Each path below is one point turned by a fixed rotation once a step. After each direction that follows a path, write how fast that rotation turns it, in deg/step (0 if it stays still).
Each turn is a multiple of 5 degrees from 10 to 175, or 0.
Each row of a path follows its step; steps can be skipped.

step 1: -19,8,-17,-5,5,-10,27,1,11,-12,23,8,16,-10,15,42,-10,-13,-25,-7,-8,-11,-10,26,2,22,58,0,-2,-1,30,22,0,-26,1,5,9,4,5,20,-27,-26,7,-27,-39,-18,-22,-13,28,-37,-1,-3,-10,18,5,4,-2,16,-2,1,13,-12,13,-4,13,-3,-13,4,-2,-1,39,-10,2,5
step 2: 15,-2,34,6,17,-5,3,-5,13,-6,-14,11,-9,-1,25,-23,-40,-14,-31,-1,12,0,5,-8,-8,-8,8,-9,0,3,-3,-31,-16,33,2,-23,-26,-14,4,20,14,20,-12,7,4,19,13,6,-59,16,-3,-6,15,-16,21,-10,-14,5,4,11,9,-21,-6,19,25,-20,10,-9,35,-28,-6,-29,-18,-16
step 6: -18,38,14,19,-3,19,19,-4,7,18,14,-18,26,29,44,-14,-16,-13,-27,2,-22,30,27,11,-3,-2,25,5,-11,8,-18,-28,28,2,-8,1,-24,2,5,8,10,-36,0,-17,9,24,7,29,13,10,34,-6,-1,0,-18,8,-10,2,4,18,6,-3,6,-6,26,-2,-29,-11,9,-5,11,-14,16,-26
step 12: 20,13,18,-5,-4,-16,-30,-12,-14,4,-12,20,-37,-14,-21,-1,-33,9,0,-27,-25,9,-31,8,41,33,-25,2,49,10,6,17,-14,5,8,-10,0,4,-3,-37,20,-11,-2,-26,-8,-16,-9,13,-20,-23,19,0,11,13,-4,15,-11,-5,-33,10,1,-15,8,6,13,1,-11,16,-2,13,22,2,2,0
step 13: -8,40,-8,-24,15,35,14,-2,9,-10,2,-6,47,-44,0,11,6,-1,0,16,17,4,8,12,-17,-26,27,-3,23,-8,7,-6,9,10,29,-14,19,6,-17,9,-6,20,-1,4,-14,5,-6,3,-11,-4,-18,-8,-16,-12,12,-36,-23,-20,26,27,-18,-1,19,9,-26,28,-13,5,28,17,-5,15,0,9
step 18: 2,3,12,-15,13,9,-9,8,2,26,32,-3,-10,-16,1,20,22,21,-35,-13,10,15,-1,-14,-15,-13,26,-4,-5,-14,-41,-38,5,-20,-8,-1,25,-28,3,26,14,-16,-20,-1,-11,2,-3,-40,13,-9,2,-28,10,29,-12,-41,-12,-21,7,5,12,-9,13,6,5,-43,4,-3,5,27,-1,-11,7,-10
step 19: -12,-19,17,9,15,25,-20,19,20,9,-2,-16,19,34,-12,-26,0,-14,4,-12,-39,18,24,-12,23,-27,12,-13,-9,5,14,38,3,-4,6,4,-52,13,2,1,1,10,-14,9,22,5,8,24,-30,2,-13,8,5,-5,-1,27,0,-23,9,-25,11,-7,-15,19,26,2,-21,-18,1,11,24,-11,-1,2
step 29: 15,8,21,4,-25,-15,15,-19,-5,-15,-5,-2,17,-2,21,-6,-9,12,-43,-53,0,25,-10,-27,2,-6,-9,6,28,12,-10,-25,2,24,-19,-4,-26,13,-4,9,-13,-4,-26,-6,14,0,12,5,-15,-9,-9,21,3,-13,25,-15,10,6,-9,20,14,-14,37,-10,-4,-4,-36,11,17,-12,10,27,-37,-17
Directions:
-1,-4,0,1,-9,0,6,10,0,-4,1,7,4,-6,-1,-4,-4,-4,3,-9,-2,-2,-7,2,-2,-3,7,-7,2,1,8,-3,8,-4,6,0,0,-2,-1,-3,5,0,1,6,9,1,-5,3,6,-2,-2,2,0,-2,0,-2,-5,-2,7,-6,1,1,-3,6,2,-4,-1,1,0,1,3,4,9,6 : 120
6,1,0,1,7,1,4,3,-4,-5,-8,0,2,-1,-3,-1,8,4,5,0,3,2,2,5,-9,2,5,1,-10,3,-4,2,0,-2,0,-5,2,7,-6,3,-4,-7,-3,-7,2,1,-2,1,8,2,4,-5,2,3,-1,-7,1,-2,1,1,-2,10,-1,2,6,0,-5,-3,6,1,11,1,1,-3 : 145
2,3,4,-7,-3,7,1,-1,0,-1,-3,-2,-5,2,-2,-3,-6,0,-3,2,5,0,-3,2,-1,6,1,0,0,1,3,1,-5,8,3,0,-4,-2,-8,3,-1,6,-4,1,9,-3,-3,-4,-5,7,8,-4,5,6,-2,3,7,0,-5,-11,-2,-2,1,2,-5,-2,8,5,0,-1,8,10,0,2 : 145
0,2,-9,-2,7,7,-5,-2,9,9,-3,1,1,6,0,6,-4,-5,4,-5,3,-4,4,0,-2,0,2,-1,9,2,2,3,-2,0,5,4,-1,-3,4,-2,3,-4,-2,-1,-2,8,-3,3,2,6,2,-8,0,3,6,0,3,3,-2,3,7,0,-3,3,3,-1,-7,0,5,8,-3,9,5,2 : 55
-4,3,1,-1,-3,-1,6,-1,-3,-6,1,1,6,7,-6,-2,1,-4,-9,-3,-7,-4,10,-2,1,3,5,8,4,-3,-3,10,-3,5,0,5,2,-3,1,2,1,-3,4,-2,6,0,10,-3,3,-3,-4,6,0,6,-3,5,1,5,1,0,-4,6,1,2,9,-1,-6,6,1,-1,-1,5,0,2 : 140
6,-8,3,-8,3,-6,8,6,7,2,-6,-1,-4,2,-4,2,2,2,-3,-1,-8,6,0,3,2,1,0,1,-2,-11,6,-1,3,1,0,-4,2,-5,2,-3,-6,1,4,-6,3,1,2,2,-2,0,-1,3,-1,8,6,2,1,-6,-7,2,4,7,3,-4,-7,-4,4,-2,2,3,-6,0,7,0 : 160
-2,-4,-1,-3,0,-2,-10,9,-11,10,1,-2,3,4,0,3,3,-5,-8,0,-1,5,1,0,-4,6,4,2,-4,-4,8,-9,-6,-3,2,6,-6,8,-1,4,4,1,1,6,2,-1,2,0,0,-3,7,-1,2,0,-2,-3,0,-1,0,-1,2,5,-6,-1,5,4,2,-3,-1,0,-8,1,-1,-4 : 25

step 6: -9,-8,-6,-45,-8,23,-8,-18,-32,-4,6,12,23,38,20,-9,-17,-6,-7,-9,9,8,-8,-3,6,-13,4,-5,3,3,-5,14,2,21,16,50,0,25,6,15,-21,-3,2,6,-20,14,-25,-39,-15,20,6,-13,35,20,20,21,-13,-11,-25,15,32,-48,-12,-8,7,-15,9,-25,19,-17,39,0,-17,-19
step 7: 13,12,-21,7,9,-1,15,33,12,4,-3,0,-31,-14,16,-25,27,-25,22,1,-4,17,25,12,34,4,-19,19,-23,-44,15,-17,30,1,-17,20,14,-2,2,-1,7,-2,8,47,14,-15,-37,4,-37,-23,-16,-5,-15,-2,-21,-17,-19,-13,-27,-1,12,-30,-8,-5,-35,-4,3,4,29,-21,9,-11,2,13
step 12: 13,-12,-1,7,-31,-12,-34,-2,-14,29,-40,-21,-29,-16,-30,11,-5,-6,-12,-4,8,-12,22,-7,-17,-5,-2,-3,11,8,12,-7,-25,34,-7,22,-22,-10,8,-14,15,14,-13,41,8,24,-17,-37,15,15,22,5,-13,24,6,26,-12,12,-3,-53,20,-20,-3,-20,-5,-15,-1,-6,-1,-8,-50,15,-14,5
step 13: -8,46,-22,2,30,-38,-13,13,34,-27,5,6,14,-8,7,20,-17,-4,-36,-9,-3,-26,16,23,-9,17,-6,34,-1,-9,-7,35,-30,34,-10,21,-3,11,12,14,7,12,11,4,2,14,2,12,-18,-10,-14,18,22,-8,4,-31,22,-20,32,-9,10,-31,-43,-17,11,-3,-7,-18,-9,-13,3,14,9,24
step 15: 1,-10,-10,-11,-2,4,6,5,-19,-43,8,5,-13,-16,4,10,4,-4,45,-33,7,12,-15,-7,13,-17,17,9,-31,-14,10,23,15,7,-18,-21,-8,-26,-10,5,6,15,-3,-8,6,-4,-23,39,-3,-27,-19,-16,16,16,5,4,-30,-17,-22,44,-28,-17,2,28,-21,-27,-3,-14,22,5,12,37,-35,31
step 21: 23,12,-20,16,16,-12,-1,-1,14,-5,-1,-12,2,-22,-14,23,2,-7,-20,20,-10,-10,1,-5,3,-15,-15,37,16,-11,7,-9,-2,38,5,-27,-12,-25,18,-1,-17,7,-5,-20,8,9,8,9,-25,-17,8,-7,-36,-22,-9,47,27,-27,57,-13,-37,4,-6,40,-14,16,14,-16,8,-10,-14,30,14,26
step 25: -28,2,-14,-11,40,9,-10,1,35,10,19,8,8,-7,-20,-15,-7,-10,-15,18,26,43,-20,-38,-30,-3,-29,12,12,-17,29,5,22,2,8,30,21,31,-15,-4,-6,8,-13,-23,5,-8,31,-26,-4,17,22,-23,24,3,-24,12,18,-5,-6,-19,48,7,-8,-26,-6,-16,-7,8,15,-5,-5,-23,14,3
step 29: -1,2,16,-9,-36,38,-29,-44,-17,-9,-2,-25,-8,13,0,-7,-3,-2,-6,-9,-20,4,6,-4,-6,13,21,36,14,4,-21,6,-13,31,-18,33,-10,-13,29,-19,-31,23,-9,-6,16,12,5,27,19,-40,32,-7,12,-28,9,39,18,-10,29,-23,-7,9,2,-4,-1,-15,-25,-10,-11,-20,5,18,11,-23
Directions:
-5,-2,3,1,4,2,5,8,4,-3,-6,0,6,-11,-1,-6,-1,1,0,-1,-1,-5,7,-1,-1,-2,-2,-10,7,1,-6,-5,0,0,2,2,1,7,0,3,-2,4,-2,0,2,-2,5,8,-6,-2,5,-4,5,3,3,-4,9,6,0,-5,1,-4,2,8,3,6,-3,2,-2,-2,8,3,-2,3 : 130
3,7,0,0,3,-10,-2,-5,4,4,0,0,0,0,-7,-4,1,-5,-2,-1,7,-5,5,3,-1,-2,1,4,-4,-4,-2,-3,6,-8,-3,-2,2,-7,3,2,2,8,4,-2,-4,5,-1,3,-11,1,3,6,7,10,-5,-3,1,-7,1,-1,-4,0,4,6,-1,-2,2,6,1,-7,-2,-6,1,-1 : 125
3,6,-7,3,-11,-4,11,0,3,1,0,-4,-6,2,2,2,1,2,-2,-3,-3,-2,0,1,6,3,2,-2,5,2,-5,4,7,11,2,-1,-8,0,0,1,-1,6,-5,-1,7,0,3,1,5,0,2,-2,9,1,-6,3,-6,3,0,1,2,-4,5,3,-3,-1,1,6,11,1,-3,-3,-1,-1 : 130
-5,0,2,-3,0,0,-10,3,2,1,0,2,9,0,-9,-8,4,-6,-7,-1,-9,-3,-6,8,1,-1,0,2,-3,-2,4,3,2,0,-2,3,-1,0,4,-2,-4,0,6,6,7,-2,-6,2,12,-5,-6,-1,3,2,0,5,1,6,-1,-7,4,0,2,-3,1,-3,-1,7,6,-3,2,-3,-1,4 : 20
-3,1,-2,0,1,3,2,9,-1,5,-3,-4,-4,-3,-5,-1,-3,2,-6,6,11,4,-4,7,0,1,6,3,-4,5,-7,3,4,2,-4,6,-4,-2,10,-10,0,1,5,-6,2,-6,1,-2,-2,9,-2,0,-4,0,-2,-2,8,2,3,5,0,-2,2,-1,0,-5,-5,3,-2,3,-2,10,2,-1 : 90
-3,-4,2,2,3,2,3,-1,-4,-1,-7,-2,-3,2,-9,0,-5,-2,4,-5,3,-1,10,-2,3,11,3,-7,0,-4,6,-4,-3,-4,-2,-2,-12,-1,-5,-5,0,5,5,-5,2,-4,-4,-4,3,-4,-2,-4,-3,0,-3,-4,-6,2,-8,3,-9,-1,-1,-5,-2,1,-1,3,-2,-3,1,-2,2,8 : 95
-7,1,1,-3,-8,1,-1,-2,3,4,-3,-4,1,5,-3,-2,-3,-3,-3,1,-5,8,-1,-1,7,1,-6,-2,-3,5,3,-6,0,1,1,-4,-5,-3,-5,-8,-2,-9,-1,-4,-6,9,3,9,-8,-4,0,-2,1,3,-7,-2,4,3,6,5,5,6,0,-8,0,4,-3,1,1,-2,5,2,-3,-6 : 10

step 1: -25,-4,36,13,0,-6,12,-17,-15,-30,-14,14,-9,14,58,18,23,-15,-11,-20,-25,-6,-27,-13,15,8,26,23,-6,2,-16,-34,-27,0,-14,-26,-24,-9,-2,24,27,1,-23,17,8,-16,22,-12,-13,-16,10,6,7,2,-9,9,-10,9,-7,-14,-25,-1,-12,31,-4,35,3,13,-20,-4,-12,26,-18,-17
step 7: 2,-18,-17,-1,5,-8,33,-18,-37,2,-19,-12,1,26,21,-5,14,30,-41,17,4,-8,-6,7,19,17,23,31,12,20,1,-46,-2,5,-11,-26,-17,1,8,12,-11,9,26,27,3,-10,-12,3,8,20,-6,2,31,28,4,-16,-39,11,11,-1,11,-9,13,4,-6,30,-14,22,5,-10,-17,5,-43,2
step 8: 12,-7,35,-10,-16,-34,11,1,-17,11,15,6,-13,21,63,-2,5,14,-6,-25,-19,3,-14,16,-13,-12,19,43,18,-7,23,13,-12,-24,-6,9,-22,-30,38,3,-2,-5,-11,-21,-8,-1,-36,-20,5,6,6,-23,-15,-2,-31,-20,6,-5,18,-14,-8,17,2,-1,21,-5,9,-13,-22,0,24,-19,-20,14
step 9: -14,4,22,15,-27,1,-3,11,-16,-44,7,-12,-11,-5,12,-32,-20,21,25,-16,13,9,-17,3,13,-10,28,12,1,-6,-44,-7,-18,-21,-8,13,-17,-35,-12,15,18,9,-26,5,-26,0,-4,-11,-4,8,-4,-17,-5,7,-3,-5,-5,24,-30,24,-19,-4,-5,14,31,8,-10,29,38,30,-10,26,27,27
step 15: 26,11,15,17,-28,-13,13,16,-31,-11,-29,-6,0,4,-4,13,-29,25,-4,4,5,-14,-17,-17,-2,38,4,1,-5,18,-16,1,-27,-42,5,-27,-1,-15,22,3,9,7,-24,-19,-22,7,-21,-10,50,7,3,-20,10,14,-6,-28,-32,0,-15,-12,-2,10,0,-12,40,27,-15,22,-3,-8,11,14,1,-11
step 21: 29,5,-1,24,-1,6,-22,-43,-7,11,-4,2,-10,19,6,5,-29,20,-3,19,2,12,-9,17,25,-23,28,-4,-7,12,0,11,-8,-38,7,-11,-11,-20,14,-1,-18,8,-7,-1,-1,-6,-4,-44,10,4,-17,4,-1,13,-32,15,1,15,-40,12,15,29,-6,24,26,48,11,44,-7,-6,19,-15,5,11
step 22: -6,2,36,-13,-5,6,20,-14,-12,13,-21,-33,-5,15,8,-7,1,-11,16,-15,-22,3,-41,-24,-1,31,16,-20,-8,-18,7,-14,-39,-5,-8,6,4,20,-3,12,20,-11,-20,34,-43,-43,-3,-3,-20,14,14,-12,-4,-4,-24,27,-24,-2,-20,-21,3,5,-16,4,21,14,-10,13,13,-17,14,5,-33,12
step 31: 28,6,10,11,25,-1,-5,19,-6,-18,-8,-5,-30,1,-19,16,-13,6,10,-7,-12,13,-34,23,20,13,-18,-28,0,15,-40,26,15,-32,21,-13,-26,-4,-7,-35,-1,17,-33,5,22,-5,20,-43,-26,20,22,-15,1,-21,-5,-13,-20,18,-5,3,-1,-21,2,16,21,24,18,-15,21,17,4,-1,-7,-4
Directions:
3,0,-9,-1,3,4,4,-2,-3,-4,-7,1,2,0,-3,-2,-7,4,-2,0,-2,4,3,-2,0,1,5,4,2,-4,2,-7,-5,1,2,4,0,1,-1,-1,9,6,-6,-6,-4,1,-2,10,-1,-4,-5,3,2,-9,7,3,-2,-5,7,1,-1,7,2,1,1,6,-7,2,8,6,6,5,1,5 : 170
8,5,1,3,1,2,1,-7,-4,0,0,1,2,3,-6,4,1,3,4,-4,-6,-2,-3,-3,-6,-4,-6,2,-5,2,-9,-9,0,6,-5,2,3,1,3,-5,-6,-8,0,1,-3,6,-7,-1,0,8,1,-8,8,1,4,-6,-5,-11,0,-5,3,-2,4,-1,1,-1,1,0,-1,3,-1,-5,1,2 : 40
-1,-2,-1,-6,7,2,4,-1,-5,-11,-4,-4,-2,4,6,-2,10,-8,-2,1,1,5,-1,6,-1,-4,1,-2,-4,0,1,-8,-1,0,7,6,6,6,-2,1,-7,-4,6,-4,1,3,5,5,0,4,-6,6,-3,1,-4,-2,-9,1,0,-6,-7,-1,-3,0,-3,-1,1,-3,0,-3,-2,5,-3,-3 : 115
1,6,-1,-1,2,-6,2,-1,-5,5,2,1,3,-3,6,2,11,0,-4,-4,3,1,-1,-6,-9,-3,4,-3,-2,-10,-9,5,-6,-5,-1,-1,1,7,11,-4,-3,1,2,-1,-1,-3,0,-1,0,-2,-1,4,-1,-3,1,4,4,1,0,4,2,-5,0,9,-5,-3,-7,2,4,-4,4,-2,7,6 : 135
6,2,9,6,2,-2,3,10,-1,3,-3,-5,-5,1,1,-5,-6,-3,5,-2,5,6,5,1,-6,4,-2,0,-1,7,-5,1,-3,3,14,0,6,-5,-1,-2,-2,-3,-3,-2,6,-1,0,-2,-1,0,-8,4,-1,2,-2,2,-1,0,-3,1,6,2,2,-1,6,-1,-2,6,-5,3,5,-3,7,9 : 115

step 0: -9,5,23,8,-4,-20,-30,10,37,-18,12,19,-11,-15,-22,3,-5,-34,19,8,-11,20,22,-13,12,13,8,-12,-26,-6,-35,9,22,11,4,-2,7,17,-13,-16,12,33,16,-26,17,8,-4,-9,39,5,-15,8,14,-5,21,-39,6,-2,14,16,-18,-6,-6,40,4,1,-9,34,4,-7,14,-3,0,-7
step 2: -27,7,18,-4,12,-10,-16,-19,-6,-5,34,-24,-10,2,0,-25,-21,-17,-4,43,12,2,-20,8,-6,4,31,-3,1,21,17,-15,12,4,46,24,-16,16,1,-17,-4,18,2,-7,5,19,-7,-16,-9,26,15,-14,15,-14,8,-4,4,9,24,14,-4,32,-19,33,27,-21,-32,4,-10,-9,7,-10,-33,7
step 4: 0,28,8,27,-13,-18,-17,-13,10,-1,21,0,-9,38,8,13,-2,43,-8,-21,4,16,-12,38,11,28,9,13,10,43,5,2,13,23,5,22,8,26,16,-16,-8,-5,-8,29,-4,-7,-4,8,-13,14,-26,-30,-8,17,-16,32,-2,-22,28,-6,-21,9,7,13,1,-9,-6,17,12,-23,9,-18,-21,-14
step 15: -1,2,-18,34,-14,22,-21,-16,13,12,-6,12,19,-5,-10,-22,-5,18,-8,-21,-14,-21,-33,6,11,12,-7,-45,30,-19,-3,1,4,-24,29,7,-6,8,3,-7,-7,27,7,29,-8,2,1,9,-18,-5,-6,-29,5,-4,-19,36,14,-17,-8,8,-15,-35,-20,34,20,-10,11,18,26,17,18,1,3,27
step 16: -6,1,-25,28,12,9,-33,20,13,-14,3,20,2,-20,5,-22,-9,-51,-2,-16,27,-10,10,-3,-10,30,15,-59,10,13,-11,-5,2,15,22,-12,2,8,19,-17,10,0,-5,22,-2,6,-8,27,-17,7,-32,-2,14,5,-1,15,34,-14,-22,19,-35,-13,9,-3,-6,-11,8,1,14,-12,10,16,4,27
step 29: 4,2,11,21,15,-21,-8,2,42,-14,-4,8,28,1,3,-12,7,-19,12,20,18,3,-3,28,27,3,-27,0,0,27,3,-10,21,-37,-36,19,16,26,2,-20,-7,-20,0,14,17,-18,-5,-9,5,-8,-6,9,24,-28,-29,-13,12,15,5,27,24,15,-36,-1,1,-11,15,28,-22,-15,29,-4,3,-1
step 30: -5,22,19,-34,6,-14,6,10,1,-30,-31,44,-13,26,0,0,-3,-9,6,22,21,-7,-21,-6,11,1,-31,-23,-33,17,-14,17,6,17,1,16,7,30,13,12,-13,-3,5,22,-10,-2,3,-18,9,0,-23,11,10,-27,-6,-26,4,6,-1,28,9,9,-18,31,-11,-12,9,15,-23,-5,33,-31,-16,7
step 31: -3,38,23,14,5,0,13,6,-10,-14,-10,2,-6,18,-11,9,5,13,-5,27,1,-19,-3,10,13,-16,10,-24,-10,-16,-25,10,15,-3,23,9,19,27,-13,8,-20,27,25,25,3,5,12,-17,33,1,-7,2,35,-13,13,-7,-14,-32,10,2,9,0,-30,25,-8,-14,-29,46,-11,-2,36,18,18,-12
Directions:
0,-5,0,-8,-1,-3,-7,3,5,-3,0,-5,-2,5,-1,-1,-6,5,-3,-1,11,-3,-4,-2,-1,-1,0,7,-5,-4,-3,1,3,-10,2,-3,0,2,-1,-9,1,-4,3,-7,-7,-6,1,1,0,-3,-3,1,4,3,-1,-4,3,4,1,-8,3,0,-4,-3,1,1,-6,5,-9,-5,2,-1,-11,2 : 40
-3,6,1,-1,-3,5,-4,1,0,0,-2,-4,3,-1,3,0,-2,0,2,-8,7,-3,2,9,4,-3,0,-2,5,-4,-2,1,0,-1,6,-4,3,4,-1,7,4,6,3,-3,4,0,-1,-7,6,-4,-4,-3,-1,4,-3,5,-2,-10,-9,-6,-5,-1,14,-1,1,3,2,0,3,-2,5,-6,-5,-5 : 65
6,-2,2,-7,-1,4,2,1,3,-3,6,-5,-1,3,-12,-2,2,2,8,-4,-5,4,-12,-4,9,-3,-1,5,10,-1,2,-3,-2,-2,1,-4,4,5,1,-2,0,3,3,1,5,0,7,-2,-4,4,4,1,6,-3,-1,0,-5,4,-5,-2,0,-7,1,-1,2,-5,6,6,0,2,0,2,8,1 : 175
